In the table below, every row is followed by its label. The labels come from one hidden rule.
[103  21   0   4  41  43 100  71 -30  -6 -38  -5  23 -21  28  36   0  17
 -68  -3 -96  -3  31  29 -26 -30 -40 -83 -17 -33 -48 -85  17  -3  71 -44
   1 -25  28  42 -16 -19 -21 -19 -11] f
[ -65   19  -32   16 -127   27  -76   -2  109  -27  -49   -5  -10    0
  -11  -95   11  -27   14    7   72    1   17    9   40   38   21  -22
    1  123   33  -14   25   10  -48    0   -3  -34  -27  -31   -7   47
   49   -8  -28] e
[ 84  55  18  12 -39  12 112 127 -43  11 -31 -17 -12  -9  54  27 -20  10
 -45  73   7  26 -68  28   8  56  64 -62 -14 -16 -40 -48  -1 -32 121  -7
  91   5  42  45 -12 -36 -15   7 -12] f
[ 82 -25   0  -1  72  11  22  36   5  22 -56  -8  -1   7   3 -31  -8  18
  -6  -6  29  -7 -34   9  25  47  -4  10   5 -60  21  14 -22  50 -26 -29
  21 -35 -12  30  13  -2  28  -7  -9] e
[-99  38   1 -49 -27  -6  30 -38  22  36 -13 -15  -5  15 -10  31 -13  32
 -64 -23 -87 -66 -24  -4  11 -46 -38  81   7 -55 -11 -15  -3  36 -26 -12
 -42  36   5 -36 -12   4  31 -56  18] d
[  -8   33  -18   33  -12   -1  -21  -79   48    1 -127   31   -7    4
  -24  -68   30  -27   41   -9   15    6  -18   47    0   28  -24   67
  -40    3   -6   82  -92   -9  -44   44    5  -14   -1  -74    6   19
   65   16  -17] d
[  48  -32   39  -25  -96   -1   79  -55  -21   12   66   49   -9    3
    6  127   -5    6  -21  -50  -63  -17  -63  -29  -38  -80  -43   53
   14  -25   25  -19 -127   -3   68    2  -54    3   32  -25  -42   30
   28  -53  -23] d
[  65   91  -49  107 -111   66   29   88   79    2 -127  -34    8    4
   15  -94    1  -45    0   35   64   28   50   35  -27   84  -58   83
  -28   48    3 -101   18  -38   10   23   -4  -46    2   33  -18   -1
   49   31  -40] d
[-108  -48  -10   14  127  -51 -113  -72    4    0  127   82    2   12
  -24  127    7   62  -57  -56   27    1  -85    7   20  -53   18   30
   47 -127   16   25   -4   17  -26  -15  -36   22  -34  -24   -3   27
   -4  -25   45] d
[-48  69   2 -52  -4   5  18 -43 -23 -13 -10  -7  -2  -1  30   2  -7 -22
  -3  62  24  54 -20 -18  30  66  53 -10 -38  13 -16 113 112  38  31  -7
  35 -20  16 -32  43  15 -10  43 -27] f
[-104  -78   36  -75   91  -33 -120 -111    6    7   60   19   10   35
  -41  -17   -2   13   -2  -85    8   12   27  -80   67    2   38   -1
    2 -124   24   19  -19   71  -25    9  -25   24   -1   -6   -5   35
   14   -5   23] e
[  89  -30   51  -54   22  -31  111   98   33   27   39  -28  -36    0
   10   55  -22   51  -33   18 -127  -68 -101   21  -50 -100   27  -31
   22  -26  -12  -67  -49   -3   73  -26  -55   36    7   61  -40    3
  -11  -33   10] e
[-127   51   -2  -54 -127   42  -45 -122  111   -4  -29   -3  -52   11
  -32  -15   44  -26   19  -11   12  -17   18   27   13   74   -5  127
  -12   90   73   22  -25  -25  -20   39  -16  -24  -44  -18   11    5
   38   23   -1] e
[  -5   49  -60   37   63   61  -62  -34   18  -33 -127   -4   65  -19
   17 -127    1  -36   33   15   22   73   72   25   29   91  -21  -95
  -72   86    0  -42  127  -18   21   25   51  -16   16   -1   15  -52
   10   59  -35] f
[  60  -48   -9  -29   68  -52  112   57  -21   36   83    0  -32  -11
  -10  108  -12   16    7   11   -6  -43 -112  -50  -15  -46  -38   -1
   64  -98   19   11  -41   24  -57  -40  -72    5   28   19  -33  -37
  -11  -20   58] e
[  -7   47  -62  127  -69   54  -17  -83  127  -12 -127  -58    4    2
  -30  -80   23  -41   40   56  105   22   94  120  -15  127  -35   68
  -14  115    0  -31   52  -38   -5   64   58  -64  -54  -12    6   -2
   33   69  -20] d
[  4  93 -31  27  10  10 -18 -19  53 -19 -64  -7   0  -3   9 -16 -10 -52
   4 -24  89  64 -18 -16  -3  24  35 -11 -27  49   0   1  70 -43  -2   7
  88  -4   5  35  -7 -11 -56  39  -2] f
[ 68 -49  36  10 -59 -29  60  68  71  23  73  11  -4 -16  21 -15  10   8
 -49  14  44 -12 -75 -10  -9  38   3 -55   2 -73 -26 -41 -71 -18  52  -6
 -26  -1  18  12 -26 -16   3 -24   9] e
[ 36  35 -28   8 121 -29 -15 -28 -26 -43   3  47  13 -25  11  32   7  44
  30   0 -34   9  86 -39  15  39  39 -50 -73  -3 -21  26 -19  24   1  24
  34  17   2   2  -1 -33 -47  31   6] f
[  31  -43   16   -8   76    0  -30    5  -64  -48   79   42   -2   -8
   -3 -108   32   -4   35  -39   -4   46   89  -60   27   63   26  -76
    8  -29   36   44   66   12  -53  -23   69   47  -27  -63   34   -3
  -39   25   13] e
[ 127  -25   57   24   44  -77   83   52  -23   20  114    9   15  -56
   37  109  -35   33  -37  -19 -127  -43 -121  -26  -33  -46  -41 -116
   -6  -70  -96  -79  -45   -8   44  -21  -34   49   75   76  -28  -16
  -99  -22    0] f
[ 53   0 -19  69 -16  76 111  59  50  -3   1 -49  40   1  36  51  -7 -39
  16  28 -60 -13 -70  47  -5   6  -1 -24 -24  25  -5 -51 -37   9  41 -30
  47 -27   4  40  -7 -41 -17   8 -12] e
[-20  14   2 -18 -25  22  36  65  30  17 -35 -74  -3   7  21   5 -15  17
 -15 -36 -38 -39  -4  10 -22 -12  21 -44  10 -24 -14   7 -53   1 -36  -8
 -24 -47  22  -9 -16 -15   6 -43 -11] e
[  16   -1    7   41 -127   28  127   95   64   26  -57  -36  -24   -9
   51   71  -23  -18  -15  -49  -63  -64  -34   49  -41  -20  -73   41
   49  -73  -30  -92 -127  -95  127    5  -60  -32  -10   54  -20    0
   65  -51   16] d
[103 -44  -2 -65 127 -65 -21 -25   8  -6 -31  30  34 -33  27  32 -55  57
  17 -34  12  21   5 -58   4 -63  92 -91   5  36 -34  -8 127  27  26 -27
 125  31  43  44  20 -38 -79  33  52] f
[ -50  -26   11  -68   40  -39 -100  -66   -4   44    9   47   -2   26
  -40  -27    8   43   15  -60   15  -41  -20  -85    6  -73   27  105
   30  -78   65   21 -127   84  -72  -25 -113   23  -15   -3    8   57
   42  -14   35] e
[ -10  -69   22  -26   19  -32   62   69  -13   20  116  -38  -24   -7
   27   99  -19   62  -59  -56  -63  -45 -126  -35  -15  -94   13 -110
   44 -124   15  -24  -65   50   69   13  -41    7   -3    0  -25  -33
  -25  -33   21] e
[ 63  29 -12 -63 -70  43 -61 -37  -2 -33  97 -36   0   6  -6  89  11 -19
  36  17  -5 -37 -44 -28 -10 -89  57 -11  24  16   5  22  40 -38 -96  42
 -18  54 -53 -11  16 -13  49   4 -18] f
[ -32  -61  -16 -127  102  -48  -80 -116  -87  -53   13   38   21   32
  -63  -51   22   20   48   29  127    7  127    9   65  -25  104  -32
    5   36   70   40  127   63  -55   26   -5  -11  -28  -89   30   45
   23   42   37] e
[   3   36  -12   31  100   22  -80   53  127  -66 -127  -44    6  -30
   16  -96   -4  -55   24   15  121   52  105    7   -6   -2  -50   -3
  -18  124   -9   51  127  -11   13   51   93   10   44   15   39  -28
   30   34  -35] f
[ -45   25   17 -104   75  -21 -119   22   22  -16   64   21   34    7
  -47  -20   21    5    1   -5   50   15  -33   35   19  -72   58  127
   29    4   24   46  -80   38  -42    2   44   14  -26  -47   21  -11
  -38  -10   13] d
[ 101   57   12   47  -82   20   20   67   46   12  -24  -53    3   17
   -5   30   26  -11   17   16  -72   10   13   78  -44   45 -116  117
   49  110   -1  -64  127  -50   25   32    2  -32  -27  -27   -5   -9
   57    2    7] f
[  10   38  -34   -4 -127   49  -40   50   99   -7   35   16  -34   10
  -64  -65    6  -23   26  -40   96  -51   21   43   20  -33   -8  127
   42   22    2   60  -30   -2    7    7  -21  -18  -25  -55    7   28
   56  -18    2] d
[-49  19 -11 -34  -9  46  24 -31  18  33  23  12 -15  20 -56  52  27   4
  16 -77   7  -5 -67  54   8  21 -82   8  63  76  41  62 -86   2 -14 -26
 -19 -24 -25  -1 -23  38  39  14 -14] e
[ 28 -12 -10   6 -39 -10  28   4  19 -14   2 -23  29 -16 -12 -47 -29  -8
   7  13 -12  27 -34  32  12  -9  23  30  15  21 -50 -43 108 -20 -16  33
 -13 -31   5  39  23 -25  47  -1 -34] f
[-60  46 -18  21  33 -20 -38  57 -44  -6  11  27 -11  17  -1 -30  -3   3
  -8  32  57  25  40   7  28  96  36 -38  10  67   2   3  16  27  27  12
  34   8  22  -4  30 -17  -1   1  -9] f
[  21   68   -8   38  -47   43  127  -16   69  -10  -33  -37    8   -6
   31  -49  -10  -37  -35   27  -78   15  -27   77   15   23  -94   36
  -33   39  -40  -63 -115  -44  -10   25  -35  -28   10    3  -32   -6
    5   -8  -19] d
[  32  -64   21  -67  127  -75 -127  -40  -91    8   63   82   31    9
   10   87   -1   33   33   38  -34  -22   -7 -110   57  -72   76 -118
  -40  -33   -6   72   89   58  -35  -21  105   25   28  -13  -12  -11
  -90   26   32] f
[ 127  -38   28   54  -56    4   93   68  -22   10  -38  -26  -40  -22
   28   16   -4    1  -54   13  -67  -43 -127   34  -61  -79   -4 -103
   17  -79  -59  -82 -122  -65   46  -51  -62   -1   42   14    1  -35
   17  -36   -5] d
[ -82  127  -17   15  -91   21 -106   57   84   25  -24  -67   -8   54
  -47  -95   42  -26    0  -34  127   17  -29   -2  -13   56  -95  102
  -12   73   28   91  -66  -94  -42   63  -34  -75  -42  -14   21    6
   87   -7    3] d
[-127  -37  -28   19  102   25  -59  -20   23  -25 -127   60   45   19
  -20  -85  -16  -11   55   22  107   62  102  -22   34   -4   21  -42
  -59   60   14   41   85   36  -58   36   80   38   -4  -64   42   -1
  -60   33   37] f
[ 15 -10 -22 -15 100   7  49  60 -38   1 -17  35   2 -24  -5  41  -9 -28
  -6  51 114  10  42 -36  -3  31 -46 -64  11  -6  26 -60  90 -10   4  28
  -5  28  24  42   4 -27 -23 -33  -4] f
[ -46   -4  -23   -1 -120    5   42    0   44    1  -41  -29   12  -23
  -10 -127    9  -11   -4   38    2    7  -28   36  -20   54   12   12
   -1   71   31   20    8  -49   -8   37   20    0   -7  -18    8   16
   18   49  -32] e
[ -66  -77  -31  -24  100  -80  -83 -124  -78    4   66   50   29    1
  -19  -57    3   44    1    3   41   31   52  -63   62  -37  107   -5
  -31   42   26   40   68   61  -79  -22   71   41   13   32   52   -2
   -6    8   49] f
[-104  -43   17  -44   56  -12  -98 -127   -4   23   32   22  -49   10
  -10  -16   29   38   57  -24   89   18   25   17   28  -42  -36   42
   28    1   11  127  -15   37   -8  -25  -78    2  -28    9   10   20
   22  -21    7] d
[  22  -91   24  -43   22  -32  -33   65  -94   29  127   46  -63   13
  -12  113  -40   22    3  -38 -109  -41  -94  -42    6  -78  -27   57
    8 -127   13   -7  -75   23   -4  -15  -49    1   19  -51  -17   19
   26  -11   63] d
[105  84  -5  33 -49 -38  30  53 -20   0 -11 -41  -6 -32  25  46   7 -43
 -25  31 -10   0  22  41  -1  10 -42  28 -32  38 -27 -86 -15  13  89   1
  -4 -20   4  37 -24 -41  17  32 -49] d
[-31 -20  12  42  -9  -8  59  42  13 -17 -36 -11  10 -20  -6 -51  -5  15
  -7  29 -44   6 -22 -63  61  -7 -42  -4 -36  61 -27 -36  76 -29  94 -13
  23 -40   8  15   0 -49 -36  17 -25] f
[ -96    4   -6  -86   28  -37 -127 -127  -34    7  115   93   -7   -3
  -19   70   24   33   61  -17   45    1   36  -47   29  -31  104  -38
   13  -80    8  127   63  127  -37   -4   35   18  -24  -48    2   57
   73    7   96] f
[-87 -42   7 -38 -76   6 -75  60  16  -4  25  23 -27  16 -24  49   4 -16
  -1  -2 -18 -53 -74  27 -44 -70 -79  21  38 -42  -1  41 -98  -7  13 -32
 -43 -21 -33   7 -25  24  53 -47 -34] d
[ -94   43    0    7  -61   -7 -107  -52   65   -6  -87   33   -3   29
   -9  -48   -2  -13   49   37   -2   46   91  -39  -17   38  -43   20
  -20   58   11   75   -7    4  -44   43   50  -36  -32  -62   12  -11
   -9    6   -6] d
[  42   97   11   94  -65   33  103   93  -73  -18  -64  -29   28  -12
  -19   28   -5    2   10   37  113   11   12   16  -28  -10   24 -113
  -27  -12  -60  -28  -11    6    4   47  -23  -23   -3   35   -9  -35
   31   56   -8] f
[  67   34    4  -23 -127   -9  127   44  -11   -1   26  -46  -23  -13
   23  127   -5   22    1   10 -120   -3 -127   39  -59  -44  -41   -5
   26 -127  -44 -127  -68  -40   69  -24   22    5   81   89   12  -34
  -18   14  -16] d
[115   4   8 -59 -14   2  90  77 -38 -11 -16  13   6  -5   5  93 -30 -30
 -75 -27 -95  -7 -53  31  13  30   0  13  -7   2 -58  -2  10 -41 -11   3
   7 -28  44  77 -22  33 -44 -16   8] f
[  30  -88    8    7   74    5    5  -49  -82    9   52  -35   17   -5
   25  120   -6    7  -25  -27 -109   16  -82  -26  -24    3  123  -16
    2  -45   19    0    0   41   63    7  -39    5   15  -15   13    3
  -45   -5   14] e
[-107  -79   13 -127  127  -56  -98 -127  -72   23    1   72  -59   31
  -50  127   41   57   22  -75    0  -22   61  -71   31 -110  109   25
   -4    2   44  127  -18   31  -71  -32  -22   43  -22  -79   10   56
   37  -26   53] e
[ -42  -92   35  -87  127  -55  -56 -127 -127   42  119   69   16    6
  -41  -32    2   22   48  -41    0  -21    9 -127   48  -44  127  -98
   61 -113  -19   72   66   83  -63  -57   23   91   18  -26   35   24
  -58    3   47] f
[-127  105  -25   55 -127   46  -12   93  127   37  -85  -61  -73    6
  -39  -26   33  -22  -19  -16   46  -64  -50   88  -49   53 -127  127
   25   56   56   41  -81  -85   13   36 -127  -82  -38  -30  -24   64
   73   -8  -23] d
[  14  -13   32  -67   59  -22   48 -113   11   12  -13   43   -6   18
  -34   29  -15  -45  -16   16  117   31   83   42   -1   10  -43   11
   16   36   61  -83   17   11  -57   -7    4  -45    6  -40   24   -3
    0   -4    1] e
[-127  -57   40  -10   -8  -17  -15    0   10   27  109   31  -49   42
  -41   84   14   27  -16  -56   -2  -71  -59  -42  -68  -91  -35   67
   63  -22   21   58 -127   41  -12  -48  -93  -33  -25  -36  -26   50
   49  -55   -5] d
Here are more rows. What is the label of each one?
[  28  -40   -6  -27  -21  -65   51   76 -110   18    2   30   36  -20
   32   53  -19   23  -28  -24  -46    9 -127   27  -24  -66  -15  -32
    2  -52  -41  -53  -10   -8   31  -45   31   45    7   41  -24  -13
  -15   13    7] f
[ -15   85  -57   58  -44   17    7  -90   52  -19  -31    9   -7    7
   11 -123   13    5   33   12   64    1    3   36  -22   82  -18   35
  -12   48   -7    0    1  -13   12   46    2  -35  -34  -26    8    3
  -23   14  -25] d
[  19  -43   29  -93   37  -27  -98 -127 -105   -1  -48   -1    4    0
  -14   43  -17   77   39  -31   27   -5  -43  -74    0  -30  125    6
   70  -43   13   11  -37   33  -42  -48  -17   10  -19  -67   -4   19
  -37  -42   59] e
[ 119   20  -45   25   34   47   38   47    0  -16  -30   26   -1   -5
   13 -107  -15  -12   13   36  -72   27   15  -26    4   56   48   47
  -14  -17   -8  -67  -28  -43    0  -24    6   17   -1   19   22   10
  -34   -2  -48] d
[-21 -53  25   2  97 -17  59 -20 -12   2 127  63  -3   8 -12  19   0  30
  -1 -16  23  16  -1 -44 -13 -41 -25  64  25  46  23  16 -22  -9 -42 -36
  37  11  10 -14  -6   3   7  -8  -1] d
[ 54  13  -6  41  -9   7  24  52  31 -35 -73  -9  -2   7  14 -91 -14 -11
  30  53  29  66  65 -14 -13   7 -43 -94 -56  13 -40   9 123 -45  10  -5
  70 -10  -9  20  18 -19   0  19  26] f
[ -53  127  -33   49  -35   21   81  127   67  -36 -115  -65   13  -10
    6   -6   10  -35   -1   68  -34  -13   35  108    0   69  -92   24
  -68    6  -49  -74  -94  -73   74   12   12  -20   12   23    5  -34
   19   17  -41] d
[-69   7 -43  18 -33   3 -94 -52 117 -35 -64 -32 -41  22  -2 -19   7 -11
   5  19 -23  53  39  21 -19  28 -30  45  26 -19 -10 -38 -59  12 -40  38
 -51   8 -13  33  -2  12 -19  34 -50] d
[ -4 -21  37  -4 -50   2   7 100  -7  31  38 -11 -32 -17  18  31  13  35
 -40 -12  32 -57   8 -22 -65  -2 -16  78  25 -53   8 -27 -34 -53   0 -22
 -72 -13  17   8 -21  14  24   3  39] d
[  48  -76    9  -15  127  -21  111   61  -79  -18  105  -24   16  -11
   23   19  -13   44  -32    4 -104  -22  -33  -36  -31   22   49  -84
   15  -14  -78  -40  -37    7   48  -34  -23   33   17   37   24  -25
  -47  -17   34] f
[  -6  -47   49  -39   63  -12   92  -19  -50   33  105   15  -33    6
  -18    8  -12   32   16  -37   35  -26  -68  -47   21 -127   36  -92
   -5 -125   -1  -17  -86   17   15  -33  -14   35  -10  -18   -7   52
   13  -47   76] e
[   1   15   -5  -36  -77    9  -41   -3   18   48   26  -18  -11    9
  -21   96  -13   30   -9  -57  -32  -11  -38  -10   -5    7  -57   39
   25  -33   18  -46 -127   14    6  -19   12    1   -9  -12  -39   18
  -11   -1   -1] d
[ -26    1  -20  109   76   25   73   83  -25    7 -104  -27   15  -13
   13  -24  -22  -34    8   62   43   11   84   35  -26  -19   79  -64
  -53   47  -16   17   46  -19   -6   -2  103   15  -20   31  -19   -5
  -41   33  -46] f
[  -5   -7    6  -64   22  -33  -12  -67   -1   -4   60   41  -15    2
    5   38   -9   29    3  -16    8   32  -25  -57   10 -101   30  -72
    3  -19   29  -10 -110   24  -14  -35  -63   22  -26  -27   26   44
  -18    6   44] e
[-127  -52   28  -80   82  -25  -61 -127 -127  -15   46   51   28   -3
   -4   73   19   21   23  -31   39   -3   92 -127   78   -6   44    2
   25  -91   20   96  -29   31  -96   14   52    9    5  -19   28    4
  -32    6   56] e
[ -50   45   12   17 -100   78   68   71   35   32  -56  -45  -23  -13
   -5   56    8   -2  -79   23  -58  -46  -21   32  -68   13  -90  127
   15   -1  -57  -51  -95  -82   31  -13  -49  -17    1   25  -37    2
    3  -24   23] d
[ -33  -38   37  -13   31   -5  -35   87  -52   54   55   63   33  -28
   35  121  -14   31   32  -28  -15  -24   71    5   59  -49   32 -101
   20  -37   -6   15  -65   25  -43  -23   26   28  -14   17   20   -1
  -61  -46   34] e
[  -2  -73  -11 -114  127  -55 -127  -77    5  -15   68   64    7   22
  -50  -11   37   16   49  -36  127  -11   49  -50  104  -29   84  -27
    5  -45   49  102   -5   36  -41   -7   72   70    2 -113   22   35
  -28   17   12] e
[  79 -116   22 -127  127  -73    7  -60 -117   50  127   64   10  -29
   -1   30  -37   36  -31  -34  -89  -85 -100 -100   -5 -106   -2 -120
   62 -127   38   48 -112   66   25  -34    5   21   20    2  -13   13
   -9  -20   71] e
[-104   -6    7 -127  127  -47 -127 -127  -46    2  -26   14    1   35
  -85  -32   28  -28   28  -76  127   45    3 -127   33   39   74  -54
  -12  127   49  127  -43  106 -103   16   12   30  -20  -51   43   42
    9   20   64] e
[  62  -74    6  -45  127  -47  -60 -127  -36  -29  -10   93   29    3
   14   -7   15   48   70   -5  127   10  127  -28   48    6  110  -31
   -9   19   48   43  -12   43  -51    2   69   47    6   -7   45  -19
  -51   48   23] e
[   0  -73   41 -127   99  -62  -96 -127  -20   44  123   71  -52   13
  -15  127   12   48  -11  -44  -99  -54 -109  -76   21 -119  -10 -124
   27  -76   36   43 -103   53  -86  -25   36   16   -9  -29   25   25
  -37  -67    9] e
[   8   41  -28  -25  127   -8 -127  -10   26  -44  -63   18   39   -2
  -33 -127   37  -58   46   13   82   23  127    2   98   77  113   63
  -11   67    0   73   47   32    0   60  127  -27   -2  -92   27  -11
  -40   30   -1] d
[-107   34  -26  -20  -34   14  -81  -64   51    1   -2  -14  -35   15
  -31    1   14   -7   14  -36   93  -43   95   12  -43    5  -29   39
   31  -40   52   61   19  -30  -38  -30    6  -45  -29  -43   -5   51
   39  -17  -25] e
[ -76  -17   22   40  -12   24  101   72   16   41   62  -38  -16    1
  -28  120   10    3  -37  -12  -57  -41  -25    1  -96  -91  -72  104
   36  -31  -22   -9 -126    4   31  -27  -53  -19  -18    1  -38   -5
   40  -27  -22] d
[ -15  -19   22  -15   -2  -32   12  -99  -42   32  127    8  -38    7
  -12  126   -6   45  -40  -37  -44   -6  -45  -77   40 -110    1  -13
   54  -98   32   55  -71   34   -9  -26  -64   41   -4  -28  -24   13
  -14   -6   46] e
[ 65 -20  -8 -16 -59  -4 -99  83 -34 -31 -51  -7  52 -11  27 -24 -10 -19
  10  22  59  50  67   5  45  -5  64 -13 -52  25   3  30 -36  20 -47  13
  47 -19  48  38  45 -30 -85  48   5] e
[ -23  -94   24 -127  -18  -50  -94 -127 -127    1   78   27  -29    7
   -8   63    4   41    9  -70   62  -35    8  -20   -2 -116  -13  -30
   36 -109   27   80  -84   31   -2  -14  -33   51  -12   29    8   27
    5  -43   33] e
[-11  89   1  18 -12   5  53  46  34 -18   8 -33   4   6   2 -64 -23 -17
  -6 -12 -24   9 -32  44 -48 -46 -87 -49 -57 -79  -4 -85 -41 -22  46   6
  -6 -10 -14  -2 -13  12 -28 -21   3] e
[   5    0    1   50  -16   38    0  -45  -11   -2   38   -5    5   11
   12  114   26  -27   12    5  -14  -10 -106   27  -19    7   24   23
  -51  -41   -2    0   15  -14   38  -39   11   12   30   43  -33  -33
   15  -30   -5] d
The hidden rule looks at only part of the columns. Which column or columns, counting from 0, in order?
27 30 32
